In the data rows, 500 means zero.
Some points, one per row:
602,526,552,576,513,476,340,395,441,524,476,502,519,469,468,546,434,537,495,570,527,421,490,468
505,414,539,534,446,454,500,353,691,591,444,605,591,627,548,586,479,388,543,541,576,532,494,709
539,466,586,521,469,563,414,489,468,498,481,518,474,457,419,548,424,596,434,534,568,353,486,539
417,401,486,426,608,588,572,647,309,519,586,444,381,526,552,452,653,574,653,377,364,594,647,506
497,448,548,419,332,556,556,546,591,419,581,602,536,576,546,395,602,441,552,419,424,546,484,579
527,441,532,558,430,448,476,473,492,581,516,570,581,545,498,545,541,457,536,524,503,539,511,534
395,473,385,369,497,668,660,612,497,381,744,514,466,641,594,419,608,437,591,417,359,579,586,395
524,377,455,412,510,511,647,503,563,561,623,332,497,353,581,417,558,428,605,527,469,570,506,359
473,392,612,561,591,623,322,536,404,563,474,385,332,419,377,574,359,605,450,546,631,381,395,583
532,506,434,450,552,543,566,511,487,437,527,619,359,599,596,615,539,498,534,494,534,558,527,568
596,442,513,572,502,442,441,347,455,404,430,471,608,506,481,473,444,484,459,572,526,469,437,478
559,452,377,395,381,647,619,678,572,340,660,482,527,605,641,500,599,466,581,412,322,627,636,340
459,647,373,332,636,653,744,691,373,668,596,291,502,373,744,388,588,364,494,385,432,581,568,412
537,561,468,527,570,441,481,466,579,459,381,516,524,474,463,531,476,579,398,559,506,457,454,500
482,434,581,424,426,561,579,627,534,506,550,381,503,401,550,446,487,385,531,563,444,583,474,419
581,495,494,619,459,398,466,487,503,510,439,494,556,498,476,490,437,471,446,588,566,432,559,524
631,599,498,660,481,392,417,450,450,414,373,392,566,439,437,426,490,482,464,660,500,487,432,459
463,464,322,503,385,464,550,510,559,473,469,678,430,594,527,437,570,627,623,469,455,527,552,636
586,518,566,526,527,409,434,369,518,489,428,559,498,471,409,539,353,546,516,558,623,395,495,554
498,444,623,559,612,566,428,539,464,574,461,481,414,409,373,636,454,594,454,466,558,414,388,513
536,481,615,596,678,424,469,340,529,556,291,401,424,424,322,594,432,521,444,428,691,494,381,414
526,494,556,495,521,559,497,541,424,588,546,486,385,442,459,511,514,636,514,486,529,486,468,490
481,388,424,421,455,505,612,570,412,619,521,503,539,537,563,377,556,417,503,448,430,537,641,494
409,461,521,473,369,395,537,421,558,474,506,461,594,561,541,457,572,424,521,430,539,536,526,518
373,539,406,452,414,594,558,594,446,454,518,452,448,563,516,385,543,619,546,409,412,464,546,474
10 more points follow, each with its number after it:
385,623,392,414,448,641,568,558,426,605,619,347,434,534,522,444,566,377,566,340,388,556,524,373 0
256,588,332,441,309,545,559,641,347,709,514,631,464,514,615,332,636,409,627,332,434,554,497,615 1
471,428,482,513,454,474,522,377,463,631,479,647,513,510,526,448,527,505,529,548,513,455,492,558 2
486,489,631,489,392,568,406,428,539,476,558,522,482,513,484,526,369,653,532,516,521,359,516,545 3
583,641,426,678,518,381,463,401,417,478,412,464,529,359,424,414,552,489,340,653,454,482,426,495 4
744,437,395,647,461,256,492,543,636,548,526,395,691,454,510,599,309,599,412,497,489,605,322,537 5
647,605,546,744,531,414,468,392,388,347,347,428,505,395,417,459,513,439,442,678,586,479,404,559 6
623,615,678,552,548,434,461,522,519,385,332,552,561,291,432,537,412,406,476,536,522,524,332,417 7
474,340,641,322,566,534,495,548,550,647,503,506,373,521,434,572,534,709,359,455,426,406,541,653 8
608,570,579,627,494,373,455,437,439,409,424,478,599,463,508,479,505,581,409,568,518,541,441,455 9
Which three of these numbered points are nearest to each point below, looking only along the 6 directions in which the first points spread most? Their numbers follow each, nearest first.
568,548,476,631,579,419,381,484,430,455,388,473,563,256,369,532,450,479,332,522,532,466,364,548 > 6 9 7
599,653,450,668,556,369,478,505,406,406,385,404,605,450,430,481,531,492,369,623,466,516,419,546 > 4 9 6
340,369,347,428,594,508,548,513,476,744,568,660,508,612,455,364,561,566,526,373,464,550,591,532 > 1 2 8
554,576,534,653,514,364,448,452,377,359,398,377,588,437,439,430,463,486,419,691,519,490,439,527 > 4 6 9
466,450,505,536,503,482,489,532,583,653,519,508,574,566,536,439,526,474,492,442,579,500,579,608 > 2 8 3
678,505,401,546,563,430,561,545,576,446,463,487,744,531,539,524,518,464,437,481,448,576,510,522 > 5 9 2
615,568,511,594,532,377,444,412,474,457,486,500,543,503,494,469,492,510,430,574,536,510,461,457 > 9 5 4
691,516,619,556,623,446,482,446,490,392,419,412,506,426,347,568,421,518,486,503,554,468,392,482 > 7 9 6
432,521,388,490,536,421,510,463,599,596,591,636,619,541,545,527,537,469,568,498,481,566,519,627 > 2 5 3
552,455,471,550,486,340,513,359,522,469,490,495,602,527,532,476,510,478,404,576,484,529,505,476 > 5 9 2
381,691,291,457,424,428,424,531,466,678,579,744,668,678,599,353,660,347,291,256,543,561,576,647 > 1 2 0
522,532,519,554,619,492,409,481,556,558,409,572,417,322,364,660,385,531,388,473,641,452,347,442 > 7 6 9
660,619,518,709,412,332,516,455,444,322,322,442,583,417,426,508,486,450,322,636,570,506,444,511 > 6 9 4
550,468,516,505,498,468,490,417,647,531,511,534,532,548,561,494,478,448,510,586,588,513,550,481 > 5 2 9
392,612,500,373,627,576,570,602,744,434,653,536,398,546,586,608,744,392,473,434,332,602,660,309 > 0 2 8
545,579,647,466,398,627,484,563,521,492,594,426,446,519,478,579,291,602,401,484,468,401,482,641 > 3 8 2
641,508,576,484,482,550,432,454,473,526,508,489,442,500,489,566,398,660,395,492,474,388,479,576 > 3 8 9
369,498,506,347,359,539,527,309,605,373,417,359,568,532,602,369,417,421,481,364,482,545,455,486 > 5 2 9
444,395,627,486,537,691,521,566,500,602,524,476,347,441,469,668,471,744,554,518,531,476,459,479 > 8 3 2
594,574,561,641,468,309,474,364,531,421,434,448,615,478,514,409,545,497,466,543,541,521,487,466 > 5 9 4
521,454,691,602,691,506,454,444,537,461,401,369,401,369,291,519,497,559,392,401,709,446,291,487 > 7 6 3
709,572,446,541,516,457,442,497,428,412,457,583,518,452,450,450,426,513,364,554,479,484,430,441 > 9 4 6
558,541,605,563,586,484,388,500,484,484,353,479,487,432,388,591,406,494,478,513,678,434,377,536 > 7 6 9
406,594,583,442,568,532,709,554,409,521,563,322,481,430,556,359,559,446,579,631,353,641,534,377 > 0 2 9
442,421,591,487,519,615,539,581,448,424,583,432,364,444,511,506,500,536,469,459,463,463,539,605 > 8 3 0
439,373,668,522,647,541,486,550,594,579,441,388,409,364,332,709,388,500,522,490,608,548,359,572 > 8 3 7
448,309,526,454,500,522,546,552,502,568,452,353,426,468,500,623,516,558,550,482,510,568,452,471 > 8 3 2
